In the rows, 128 means zero.
One turn moves each row of this set onto another row. After a few examples, where does it send each row asked below?
q_254: [170 142 137 146 114 122 134 167 109 127 144 153 157 125 128 144 126 105
 110 135 136 148 133 149 111 142 146 129 140 141  96 131 130 136 105 116
 105 119 105 108 170 151 119 109 112]
q_682: [127 114 126 153 137 148 109 159  95 119 137 161 131 142 107 102 115 108
 112 129 138 103 145 139 124 132 163 162 151 169 116 134 157 128 110 163
 144 122 121 138 121 157 153 141 152]
q_267: [137 129 132 123 131 134  90 140 162 163 124 125 130 128 157 132 121 146
 136 132 140 110 127 113 101 115 108 134 100 169 135 122 148 143 141 172
 142 140 140  98 107 148 130 158 146]
q_902: [121 141 141 137 125 145 153 166 123 128 122 144 132 163 136 107 133 158
 109 125 149 110  93 149  88 130 166 110 108 124  81 122 112 142  95 160
 118 119  98 127 122 141 127 116 112]
q_40: [147 146 130  93 123 135 145 153 116 114 130 145 138 118 148 101 165 167
 120 140 150 126 106 108  96 143 155 102 127 105 122 129 107 146  84 139
 123 134  99 138 134 157 128 119 115]
q_277: [128 149 136 128 131 126 101 168 114 146 131 137 116 154 162 126 110 146
 138 151 149 109 149 125 104 114 101 127 125 163 135 123 134 125 145 153
 159 162 133  95 103 155 110 127 137]
q_313: [134 151 145 133 141 140 119 158 117 141 131 142 114 156 147 117 104 142
 158 147 119 102 128 162 107 149 128 111  96 145 156 127 132 143 143 137
 145 157 146  95 127 147 115 121 128]
q_836: [116 116 107 154 129 154 127 154 128 149 132 135 104 143 138  98 110 136
 149 147 137 136 112 119 118 152 142 100 123 158 112 120 124 133 136 132
 149  86 108 104 150 104 123 102 124]
q_445: [148 128 153 133 107 134 143 147  95  99 125 137 135 154 159  84 135 141
  92 118 132 128 114 152 105 105 141 123 110 147 103 131 119 130 130 154
 152  97 113 137 118 143 109 141 106]
q_722: [137 130 123 133 111 121 155 148 132 156 158 158 134 120 117 153 156 123
 128 110 149 106 153 138 122 138 133 108 113  98 101 149 151 152  89 128
 111 123 108 124 164 136 120 125 109]
q_79: [133 140 132 120 151 146 115 142 141 148 140 120 134 149 130 129 125 133
 150 146 118 127 121 129 124 161 128 100 116 127 137 108 119 172 124 149
 134 169 128  75 115 126 104 130 136]
q_904: [102 115  94 123 118 141 100 121 131 152 134 136 135 108 124 109 143 119
 107 110 154 154 134 121 125 129 155 149 129 132 110 129 179 135 125 134
 138 118 161  78 128 159 108 151 116]
q_458: [124 113 108 147 159 108 141 109 116 133 121 145 115 122 118 114 150 123
 102 136 131 102 143 109 121 160 118 120 132 111 124 114  99 105 100 129
  99 119 111 123 129 114 131 129 119]
q_630: [124 126 139 121 107 134 136 104 131 121 141 136 133 133 153 104 176 147
 110 108 154 109  85  98  94 126 130 117 107 114 121 144 144 171 112 136
 131 137 129 152 128 151 136 133 110]
q_776: [122  78 108 127 134 136 113  93  97 120 150 143 144 147 124 129 115 110
  96 122 140 114 129 107 137 128 136 145 141 163 133 128 162 129 110 160
 136 129 129 135 104 160 136 138 129]
q_294: [129 144 153 112 116 147 136 104 103 137 139 132 103 139 141 120 168 135
 123 120 153  97 101 116 101 133 101 113 113 122 157 129 165 149  90 134
 126 146 141 127 147 153 135 123 128]
q_322: [112 112 120 138 103 138 123 129 150 154 113 103 103 145 143 105 158 153
 112 143 125 101 138 144 140 118  87 149 131 135 135 118 132 122 111 114
 157 145 140 127 129 149 146 128 134]
q_279: [147 143 135 149  95 151 107 121 119 155 144 153 128 148 140  90 166 116
  98 131 115 120  81 124 120 125 112 152 143 120 121 122 131 150 115 142
 156 151 130  95 113 145 128 155 135]
q_231: [106 118 123 157 110 152 124 140 134 144 134 136 122 154 160 102 102 147
 121 154 109 135 112 128 143 129 113 148 132 149 129  99 108 126 124 111
 179 108 131 116 144 145 115 127 124]
q_92: [164 143 120  88 117 137 128 154 113 145 139 155 114 144 158 126 151 170
 126 155 162 135 113 112  93 149 139 103 131 134 128 127 140 126  95 148
 119 139  92  97 131 152 144 104 112]
q_386: [140 147  99 125 121 110 119 106 137 149 131 129 109 120 151 118 176 172
 114 145 147 110 130 135 137 142 102 118 123 158 112 120 146 140 128 110
 113 150 114 119 126 129 158 129 141]
q_964: [134 117 119 168 136  89 122 155 116 110 104 148 121 156 149  83 121 139
 145 156 135 121 134 108 121 137 134 143 132 143 108 109 131 116 106 116
 146 115 126 137 181 154 133 140 104]
q_337: [126 117 108 117 124 100 125 139 128 120 147 159 110 160 103 139 133 125
 149 165 160 101 141 127 147 154 165 121 132 107 106 116 143 172 111 149
 109 128 126 143 128 162 136 134 112]
q_58: [163 101 115 138 101 147 125 136 119 144 133 155 138 150 138 110 131 114
  88 120 133 132 147  91 125 101 113 128 118 146 104 133 182 140 107 105
 139 123 139 136 112 152 119 127  82]
q_116: [127 122 109 130 138 140 102 145 109 139 135 143 121 117 130 101 125 132
 112 115 147 145 151 142 131 104 137 131 117 145  84 128 193 111 123 131
 146 109 132  96 115 179  93 131 144]
q_684: [118 127 132 127 136 131 113 157 132 131 120 150 105 116 119 148 143 141
 128 142 130 150 144 150 125 147 160 122 146 109 112 135 152 162 105  96
 122 130 134  91 115 184 116  98 122]
q_681: [155  86 109 125 158 102  82 134 114 152 138 126 137 137 116 103 136 125
 139 131 136 130 146 132 127 119 119 122 151 129  98 141  94 172 106 146
 140 131 138 117 126 158 131 157  99]
q_238: [149 111 138 170 125 144 128 159 120 142 130 149 136 150 127 110 116  84
  91 148 134 114 129 135  87  95 144 137 116 151 101 128 152 115  88 113
 116 116 139 120 143 152 116 113 116]
q_647: [155 112 152 131  91 151 121 159  99 138 128 123 107 163 149 105 152 119
 117 131 116 137 135 136 128 101 132 118 113 136 117 123 130 142 128 162
 163  87 112 114 121 121 105 148 124]
q_490: [156 120 110 124 109 121 139 130 139 173 127 174 157 108 119 116 153 139
 110 130 139 109 131 102 136 119 124 133 130 109 117 132 155 142  75 118
 128 134 143 117 138 153 116 166  89]
q_521: [117 103 121 127 165 135 101 139 122 116 143 164 121 127 156 124 106 126
 120 119 132 119 163 150 121 110 104 118 122 152 108 133 125 174 104 144
 128 102 138 142 106 151 141 151  87]
q_995: [116 103 123 121 173 135 103 150 114 176 159 153 147 137 140 104 107 131
 117 143 149 124 144 144  99 137 141 149 118 154 104 137 110 131 102 143
 106 135 135 126  99 151 160 128  96]
q_710: [123 141 141 135 120 148 130 162 132 142 118 169 116 158 156 135 120 152
 126 155 146 113  97 145 101 111 155 116 102 150  95  96 137 142  91 168
 118  95 110 101 137 132 118 146 116]
q_518: [142  80  87  97 129 126 111 105 141 110 140 163 134 127 122 122 133 117
 128 157 136 105 124 122 142 145 142 130 137 110 143 124 152 141 100 156
 121 129 134 130 113 173 142 140 106]
q_218: [128 118 113 140 169 137  83 124 125 147 176 156 142 141 130  99 132 120
 153 125 139 106 127 155 121 129 122 133  99 115  89 136 129 175 114 126
 125 149 131 147 152 164 140 141 125]
q_870: [144 103 124 163 155 108 136 126 148 107 126 158 112 152 136 108 120 130
 136 131 132 126 116 130 120 175 102 115 129 121  93 126 140 131 126 127
 119 112  97 123 142 136 140  97  93]
q_215: [132 117 131 141 104 132 120 131 126 123 129 141 140 142 147  66 172 122
  87 128 146 110  94 115  92  98 126 142 142 120 107 141 122 133 114 157
 159 139 126 120 105 145 119 148 113]
q_978: [ 94 111 124 115 131 129 121 113 136 144 162 145 116 106 136 137 152 125
 115 133 137 147 147 127 129 140 165 128 118  98 137 135 158 150 112 102
 125 118 149  93 125 165 107 129 123]
q_593: [122 130 126 103 163 149  97 159  78 125 143 127 146 128 130 104 127 120
 143 132 166 138 163 136 120 144 117 138 129 145 115 124 122 157 109 131
 119 149 140 150 149 156 136 123 100]
q_576: [138 143 105 110 138 144  99 135 148 137 144 123 113 124 150 128 139 131
 136 136 120 118 152 103 111 133 125 101  93 140 150 119 130 167 123 158
 144 141 134  97 120 124 118 163 153]
q_938: [132 134 128 148 143 113 113 150 101 151 114 144 105 135 113 131 120 153
 122 135 132 132 134 158 116 120 168 126 116 147  87 133 165 132 110 107
 125 116 143  99 119 192 107 118 143]
q_83: [109  89 128 166 131 128 115 152 134 154 128 132 143 160 157  94 149 140
 126 124 140 112 150  96 142 117 125 155 117 128  95 110 148 104 113 128
 135 134  97 153 139 136 147 126 132]
q_311: [130 121 107 143 125 144 116 123 126 125 100 151 150 112 149 114 154 142
 104 100 120 120 143 112 147 154 120 153 121 140 125 105 132 126 127 123
 105 124 113 148 136 125 164 149 113]
q_557: [131 141 116 131 158 131 127 132 134 137 121 143 114  93 138 104 148 148
 146 162 162 112 113 129 123 143 123  89 128 159 114 106 139 133 111 130
 106 110 105 104 148 105 124 120 145]
q_799: [153 120 162 131 141 115 125 164 108 124 152 156 135 145 108 115 116 130
 145 156 147 121 142 148 154 151 168 147 138 141 102 118 149 148 125 148
 125 113 105 150 130 168 138 132 144]

q_836 goes to q_557
q_995 goes to q_593
q_576 goes to q_267
Now find these:
q_904 goes to q_116
q_279 goes to q_647
q_518 goes to q_776
q_458 goes to q_311
q_215 goes to q_445
q_490 goes to q_58

One turn moves each row of this set onto another row. After a few examples, where does it send each row asked below?
q_443: [125 105 109 147 138 144 111 104 109 133 134  99 117 156  98 136 113 138
  96 144]
q_454: [ 95 119 117 107 108 150 148 142 151 103 118 148 138 131 104 147 141 172
  98 107]
q_198: [139 147 104 120 155 115 157 146 161 101 123 120 146 140 127 135 118 105
 126 119]
q_47: [ 88 120 116 112 113 153 158 135 150 111 112 159 152 128 100 143 145 166
 112 109]
q_572: [100 114 126 145 119 143 149 157 129 154 105  96 129 134 147 156 130 132
 128 170]
q_87: [125 134 104 127 152  99 150 149 166 116 124  90 143 124 130 146 124 113
 126 122]
q_558: [135  89 130 144 115 137 169 130 102 104 127 136 141 114 120 143 120 152
 138 107]
q_728: [ 91 133 115 122 134 127 132 139 173 129 114 129 150 148  69 131 151 128
 122 119]
q_281: [ 86 114 121 140 115 135 135 153 134 147 132 154 131 139 101 126 177 148
 129 147]
q_431: [139 101 118 137 131 153 164 116 103  98 133 144 139 112 127 127 120 146
 146 118]
q_269: [105 130 126 128 115 148 140 150 138 146 109 108 135 154 147 157 123 133
 109 180]
q_133: [104 121 127 146 107 140 171 174 132 146 107 107 128 154 138 158 128 130
 125 157]
q_86: [128 110 116 146 137 148 117 107  93 141 123 103 127 161  98 130 122 121
 115 144]
q_315: [129  91 114 135 130 156 161 126 116  93 148 132 132  97 114 133 124 151
 141 125]
q_811: [130 139 110 117 151 100 148 155 166 111 135 122 154 128 135 136 130 109
 135 141]
q_491: [127  90 121 132 130 138 164 126 120  96 127 121 143  92 133 144 116 155
 138 113]
q_497: [138 136 102 123 155 107 143 155 165 101 134 117 142 123 123 140 131 106
 122 131]
q_609: [122  93 114 147 145 125 112 102 101 141 125  98 127 142 113 141 112 139
 103 136]
q_469: [ 80 115 121 134 114 146 143 147 135 152 113 159 144 141  97 133 170 148
 130 145]
q_803: [127  94 117 125 134 137 160 119 116  94 151 125 151 102 111 131 123 150
 150 122]
q_335: [128  98 122 151 133 122 120 123  98 145 119 100 128 165  96 142 114 124
 101 129]
q_194: [140 136 112 135 144  92 159 151 159 110 126 109 144 144 117 141 119 117
 124 104]
q_488: [106 108 120 131 142 129 111 118 145 136 109 165 145 154  87 124 136 149
 103 119]
q_13: [ 94 128 122 121 122 132 130 146 175 121 126 111 139 143  65 132 153 135
 128 122]
q_653: [117 102 119 134 130 147 117  96 101 133 134  98 132 151  98 140 109 148
 104 148]
q_328: [106 139 121 131 113 163 159 162 131 139 105 104 129 152 136 155 133 119
 127 166]
q_910: [114 105 129 134 140 127 105 132 149 128 117 168 133 151 100 122 134 155
 100 122]
q_303: [111 130 124 139 109 158 145 159 140 138 113 111 123 140 147 161 136 130
 116 178]

q_443 goes to q_315
q_728 goes to q_469
q_491 goes to q_87
Now find these:
q_86 goes to q_431
q_281 goes to q_910
q_653 goes to q_803
q_194 goes to q_133

